Each path below is one point turned by a fixed rotation once a step. After each direction that follows a path, write how fast that rotation turns it, in degrees each step (0 if it stays still).
Each turn is a multiple of 5 degrees from 10 to 175, or 0.
Each row of a path follows its step; steps can be skipped.

step 2: -0.587 0.903 0.479 1.393 -1.082 -0.581 0.831 0.839 -1.763 -1.046 -0.587 -1.468 -0.992 -1.310 -2.534 -2.732 -1.441 -1.447 2.474 2.143 -0.853 1.076 0.240 -0.976 1.431 -2.538 2.159 -0.073 -0.929 -3.580 -0.123 2.341 0.062 -0.481 1.829 -0.520 0.456 -0.750 0.492 -1.236 -1.747 1.558 -0.598 -0.011 -1.274 -0.271 -0.744 -2.152 0.532 -1.772 -0.038 0.640 1.443 -0.150 -0.513 -2.511 1.776 -1.071 -1.515 -0.790 0.445 -1.034 0.177
step 6: 0.202 -0.067 -1.024 -1.335 1.880 -1.251 -1.659 -0.865 -2.066 0.057 0.465 -0.688 1.149 -0.540 -2.869 -1.484 0.904 0.807 -3.516 -0.931 0.109 1.995 2.630 1.938 1.191 1.593 0.384 1.490 -0.962 1.140 0.440 -1.109 1.479 -1.507 1.222 -0.794 -0.073 2.928 0.463 -1.414 0.133 1.597 -1.895 1.001 2.562 0.809 1.465 0.260 0.253 0.036 0.988 0.023 -1.575 -1.484 1.354 1.836 1.512 -0.096 -0.335 1.677 -1.668 1.588 0.088
step 10: -1.062 -0.235 -0.892 0.502 0.732 2.394 -0.895 0.329 -2.097 -3.108 0.304 1.464 0.342 0.201 0.750 -1.005 2.690 -3.543 1.719 2.097 0.344 0.121 -1.014 -1.564 1.262 -3.760 0.990 -0.723 0.764 -0.905 0.870 0.273 -2.150 0.332 2.530 -0.273 -1.422 -0.922 0.499 -1.077 -1.036 1.422 0.044 -0.912 0.263 0.215 0.516 -0.330 2.277 -0.500 -0.751 2.167 -0.780 0.277 0.828 -1.665 0.129 0.172 -1.146 -1.751 -0.971 0.291 -1.499
step 11: 0.944 0.443 -0.102 -0.559 -1.718 0.267 -1.694 -1.530 -1.598 2.733 0.205 -0.049 -0.346 -3.498 -0.584 1.137 0.476 0.440 -1.545 1.491 -0.243 -3.214 2.077 2.345 1.651 -0.402 -0.801 1.392 -0.987 1.456 -0.108 -1.966 1.298 1.940 -1.555 1.187 2.012 0.158 -0.452 1.136 0.782 -2.177 -3.148 -0.478 -0.479 1.216 -0.666 -0.128 -0.914 -0.271 -0.065 -2.313 -2.350 -0.856 -0.414 0.304 1.716 -0.987 0.059 0.159 0.992 -0.333 0.558
step 12: 0.954 -2.344 0.955 1.129 2.600 -0.513 -0.381 -0.696 3.137 -0.207 2.557 -0.866 -0.128 2.119 2.056 0.592 0.707 0.617 -0.596 0.849 -1.722 2.039 -0.426 -0.440 0.576 2.638 -0.539 -1.451 1.487 -1.150 2.223 0.774 -0.387 0.104 -1.096 1.313 -2.026 -0.444 0.150 -1.852 -1.499 -0.309 -0.038 3.230 2.147 0.225 -1.773 1.108 -1.950 0.089 -0.469 1.103 0.395 1.505 -0.626 0.207 -0.267 1.709 1.133 -0.488 -1.959 -1.220 -0.675
step 13: -0.998 0.326 -0.687 1.790 -1.693 0.574 -0.703 0.419 -3.134 0.169 -0.122 1.109 -1.257 -1.654 -0.172 -1.329 -1.039 -0.467 -0.535 -0.226 1.168 0.683 0.132 -1.836 -1.913 -2.437 0.551 2.304 2.017 1.448 -0.414 -0.277 0.723 0.088 2.128 2.441 -0.674 0.693 1.487 -0.789 0.427 2.689 -0.784 0.453 -3.547 -2.079 1.734 -1.007 1.690 2.304 -1.292 -0.274 1.225 1.516 1.743 -0.723 -1.480 -0.155 0.203 -1.699 0.676 -0.356 -1.088
step 17: 1.285 -0.071 2.574 0.209 0.687 -1.044 -0.883 -0.356 1.984 3.005 0.743 -0.425 -1.524 -0.618 -0.459 -2.575 0.020 -0.072 0.963 0.727 0.689 2.088 -0.235 -0.560 1.081 1.730 0.656 0.492 -0.338 -4.111 -1.015 -0.826 -0.807 -0.278 1.282 -2.055 1.217 -1.191 0.214 -0.900 -0.354 -0.123 -2.302 1.853 0.523 -1.612 0.061 -2.509 -2.385 -0.171 0.033 -0.223 -0.581 -0.547 2.158 0.243 1.849 0.088 -0.101 1.579 -2.908 1.525 -1.148
step 18: -0.833 -0.333 -0.770 -0.196 1.640 2.425 0.008 -0.723 -2.769 -1.288 1.238 2.736 1.294 1.587 -0.188 -0.536 2.135 -1.748 -2.949 0.701 -0.244 1.318 -0.398 0.716 -1.335 -0.810 -0.999 -2.507 0.528 1.833 0.767 -1.144 0.705 0.998 1.422 -0.429 -1.191 1.590 1.964 -0.239 -0.728 0.319 -1.032 -1.348 -0.726 1.372 1.239 1.400 2.261 2.065 2.515 2.079 -0.234 -0.987 1.697 -0.680 0.894 -0.487 1.245 -1.524 0.201 -1.970 -0.716
Directions:
0.024 -0.021 0.264 -0.259 0.914 -0.531 -0.107 0.505 -0.324 -0.154 -0.047 0.185 0.078 -0.232 -0.373 -0.076 -0.469 -0.090 0.305 0.417 -0.179 -0.041 -0.461 0.138 -0.178 0.089 -0.434 -0.115 -0.235 -0.295 0.022 0.428 -0.020 0.336 0.273 -0.158 0.384 -0.847 -0.458 -0.529 -0.603 -0.762 -0.036 0.234 0.113 0.017 -0.474 -0.016 -0.009 -0.494 -0.114 -0.285 0.681 0.472 0.179 0.219 -0.468 0.032 0.258 -0.109 -0.687 0.258 0.429 : 145
0.310 0.056 -0.526 -0.100 0.093 0.236 0.329 0.472 -0.238 0.285 0.107 0.817 -0.213 0.196 0.285 -0.605 -0.363 -0.331 -0.125 0.181 -0.026 -0.950 -0.441 -0.845 -0.474 0.196 0.145 0.081 0.299 0.093 0.021 -0.441 -0.544 -0.180 -0.278 -0.058 0.056 0.225 0.049 -0.636 0.176 0.073 -0.313 0.705 -0.044 0.310 -0.224 0.031 0.786 0.027 0.114 0.462 -0.303 -0.162 -0.107 -0.077 -0.256 -0.367 0.277 0.468 0.136 0.431 -0.080 : 145
0.006 -0.390 0.747 -0.200 -0.423 0.605 0.332 -0.237 0.149 0.231 0.263 -0.195 -0.413 -0.295 0.125 -0.782 0.437 -0.145 -0.185 0.404 -0.435 0.314 0.142 -0.208 -0.932 -0.147 0.162 0.006 -0.228 0.012 0.257 0.767 0.004 0.384 -0.580 -0.304 0.047 0.045 -0.331 -0.015 -0.191 0.310 -0.092 0.433 -0.758 0.340 0.390 -0.638 -0.133 0.117 0.096 -0.406 -0.007 0.285 -0.228 0.456 -0.367 0.111 0.227 -0.148 0.048 -0.393 0.216 : 25
-0.019 0.620 0.130 -0.127 0.154 0.332 -0.169 0.080 0.399 -0.512 0.643 0.110 0.075 0.401 -0.520 0.658 -0.638 -0.011 -0.470 0.215 0.270 -0.311 -0.121 0.254 -0.248 -0.371 0.216 -0.344 0.644 0.064 0.558 0.337 -0.373 -0.396 0.073 -0.441 0.190 -0.321 0.135 -0.074 0.272 0.825 -0.129 0.155 0.128 0.861 -0.136 0.090 -0.464 0.041 -0.328 -0.005 -0.335 -0.102 0.328 0.311 -0.027 0.318 -0.527 -0.129 -0.209 -0.336 0.523 : 170
0.088 -0.437 -0.070 0.132 0.016 0.185 -0.504 0.100 -0.169 -0.142 -0.345 -0.365 0.057 -0.149 -0.544 -0.226 0.164 0.087 0.525 -0.086 -0.012 -0.193 0.117 0.106 0.558 -0.732 -0.433 -0.452 -0.568 0.208 -0.282 -0.197 -0.117 0.710 0.060 -0.159 0.262 0.461 0.219 -0.365 -0.253 0.481 -0.155 -0.140 0.112 0.819 -0.046 -0.238 0.627 0.114 0.465 0.812 0.198 -0.440 -0.287 0.747 0.335 -0.061 -0.253 0.071 -0.135 -0.176 0.613 : 90
0.431 0.433 0.505 0.754 0.197 0.117 0.700 -0.559 0.256 -0.429 -0.405 -0.126 0.432 -0.553 -0.188 0.386 -0.508 -0.418 -0.187 -0.373 -0.267 0.025 -0.216 -0.687 -0.019 -0.237 0.146 0.219 -0.373 0.053 -0.183 0.637 0.311 -0.301 -0.148 0.267 0.285 0.532 0.224 0.030 0.342 0.207 0.154 -0.090 0.060 0.415 -0.299 0.038 -0.063 -0.457 0.225 0.319 0.664 0.165 0.381 0.191 -0.116 -0.269 0.369 -0.309 0.405 0.575 -0.325 : 60
